(in the rows, 128 means zero)
One turn or mirror swaps these rows in pairs. Which row does each one swap with?
kenu: [139 118 142 137 102 141  96 122 103 102 136 153 159  83  86 172 140 128
 174 113 129 135]
vebo: [122 114 167 128 124 129 113 106 125  96 101 102 171  92 106 128 109 121
 158 144 125 159]
Fep: [126 127 163 126 123 119 135 146 107 104  96 146 119 136 160 143 152 100
 125 135 107 133]
Vuvog: [106  81 160 120  83 104 138  97 130 104 125 132 152 114 108 158 146 106
 128 135  87 155]
komup: [153 112 170 136 103 107 139 152  96 121  91 175 133 116 118 152 114 151
 144 114 140 108]
pegut: [147  95 157 152  88 117 118 103 156  76 131 125 118 102 104 147 149 147
 147 125 146 142]
dimem: [153 107 124 100 142 145 129 151 126 117 106 147 129 112 120 152 116 141
 174 106 126 146]
Kitu: [132 109 156 117 144 135 125 125 128 109 107 128 166  96 119 126  94 130
 169 133 132 162]
Fad: [172 105 166 152 100 121 107 105 143  97 128 141 144 116  96 154 133 137
 147 142 163 139]
retu: [140 108 151 120 109 136 104 113 112 121 128 147 184  90  84 173 128 131
 174 112 122 145]
pogeg: [143 133 193 160  84 123 121 126 109 115  90 143 117 134 120 170 156 142
 137 109 137 118]
Kesed: [129  96 139 118  90 137 129 122 133 104 119 133 110 134 119 185 181 125
 148 101 109 161]
vaz: [133  94 153 108 109 139 120 120 114 136 103 153 176 100  84 173 117 140
 163  96 117 155]
goluv: [135 135 163 120 118 126 131 146 106 103  89 136 127 137 152 146 145  99
 124 131  98 126]
famid: [158 124 169 120 135 135 115 133 117 124  78 152 151 142 124 153 121 102
 119 138 110 140]
tob: [156 113 167 124 100 108 132 156 103 124  96 171 137 107 106 147 106 151
 145 125 124 103]
bebu: [127 108 146 110 139 140 128 135 128 101 107 132 156  88 123 119  95 134
 173 134 117 146]
lale: [122 115 166 123 139 135 124 118 127  99 114 115 171  91 103 130 108 119
 170 137 119 159]
tema: [140 122 181 159  72 118 128 132 110 124  89 141 112 131 129 168 146 141
 142 105 135 114]
leki: [121  88 157 150  89 118 140 126 151  82 129 125  96 116 122 144 148 147
 152 118 142 151]
tof: [135  89 156 146  84 111 135 116 157  86 143 121 111 105 105 148 150 144
 154 124 140 143]
fof: [ 99  86 157 121  98 122 162 146 132 110  98 121 105 123 130 148 136 149
 149 100 104 150]
fito: [105  86 156 125  75 118 126 107 136  98 130 126 134 123  99 168 171 107
 142 125  99 158]
bito: [171 108 173 129 130 136 108 116 119 129  89 147 161 138 119 158 128 111
 120 146 135 138]
vur: [143 103 131 119 101 145 128 130 135 108 123 141 105 138 126 186 170 137
 152 103 116 154]
natav: [105  74 151 127  80 115 121 106 126  94 124 130 147 112 104 168 163 105
 128 127  95 151]
tuk: [141 100 134 103 146 141 125 146 122 120 115 143 145  97 115 137 102 143
 170 117 122 153]
ziso: [128  92 156 104 110 138 127 130 106 141  88 139 175 106  88 168 115 135
 162  99 113 155]
Gab: [103  87 148 128  94 122 157 133 135  94 120 127  93 121 127 140 144 147
 157 107 110 150]
kubuz: [111 133 146 135  99 120 118 126 108  74 141 141 125  99 142 152 162 107
 158 125 108 124]
bita: [132 130 162 127 126 117 134 139 109 109  96 142 124 140 154 152 147  97
 126 137  96 133]
gilo: [147 103 134 104 150 141 127 139 129 117 106 148 145 103 119 141 104 141
 175 113 117 148]
sev: [153  90 164 146  84 108 118 110 149  82 140 125 113 118 108 146 142 144
 155 122 152 139]
girun: [160 119 174 119 124 122 113 125 115 132  77 140 156 144 123 148 128 102
 119 142 123 134]
zit: [110 119 197 152 103 126 117 100 129 101 100 106 157 109 119 132 135 107
 143 142 127 156]
dar: [110  90 140 120  86 135 123 116 128 106 123 124 117 135 117 183 173 111
 146 109 105 164]
bafe: [100  89 148 129  88 123 153 146 137 100 112 119  96 123 128 147 143 153
 151 109 113 149]
sisom: [136 126 159 125 127 129 132 139 108 106  88 141 134 147 151 147 140  95
 122 135  97 136]
vize: [137 112 145 122 101 134 107 112 105 117 125 145 180  85  85 173 126 138
 176 108 124 142]
navi: [153 115 168 145  95 109 134 156 102 126  92 172 132 115 108 156 120 145
 142 109 136 104]
simib: [112 124 197 156  85 127 123 103 122 104  90 106 148 118 121 145 148 105
 133 137 119 150]
pilu: [134  85 160 116 103  94 133 133 115 102 120 167 164  92  93 142 102 131
 134 136 114 120]
rola: [127 127 163 129 114 125 135 141 110  95 107 139 116 135 157 143 156 107
 132 130  90 121]
sulop: [114  88 164 106 111 137 136 138 110 143  75 134 162 111 100 156 111 133
 160 102 104 152]
Kagu: [107  79 152 121  84 119 123 106 137  93 125 128 133 118 103 167 169 104
 132 127  96 159]
Nelum: [185 109 168 146 106 125 101 106 134 110 112 148 152 115  96 166 129 130
 141 139 153 132]
keb: [162 113 174 135  97 106 135 151 104 118  89 167 126 116 115 160 118 149
 138 110 130 101]
gil: [119 125 184 123 127 135 114 114 128  97 106 111 169  97 112 121 110 119
 155 135 121 165]
Saku: [153 116 174 145  88 107 129 150 106 129  89 167 122 111 115 165 124 151
 144 108 137 109]
Tefo: [125 127 194 162  72 130 127 114 111 118  84 134 119 129 121 163 156 132
 139 120 141 131]
nasi: [136 117 141 121  98 133 104 106 107 108 123 156 177  82  89 178 134 131
 172 115 122 142]
voso: [121  85 149 138  90 120 144 133 147  79 131 128  96 109 128 140 138 157
 156 125 123 138]

Swapped with pogeg: girun
Swapped with vize: Kagu
Swapped with bito: Tefo
Swapped with retu: fito
Swapped with voso: bebu
Swapped with tema: famid
Swapped with rola: tob

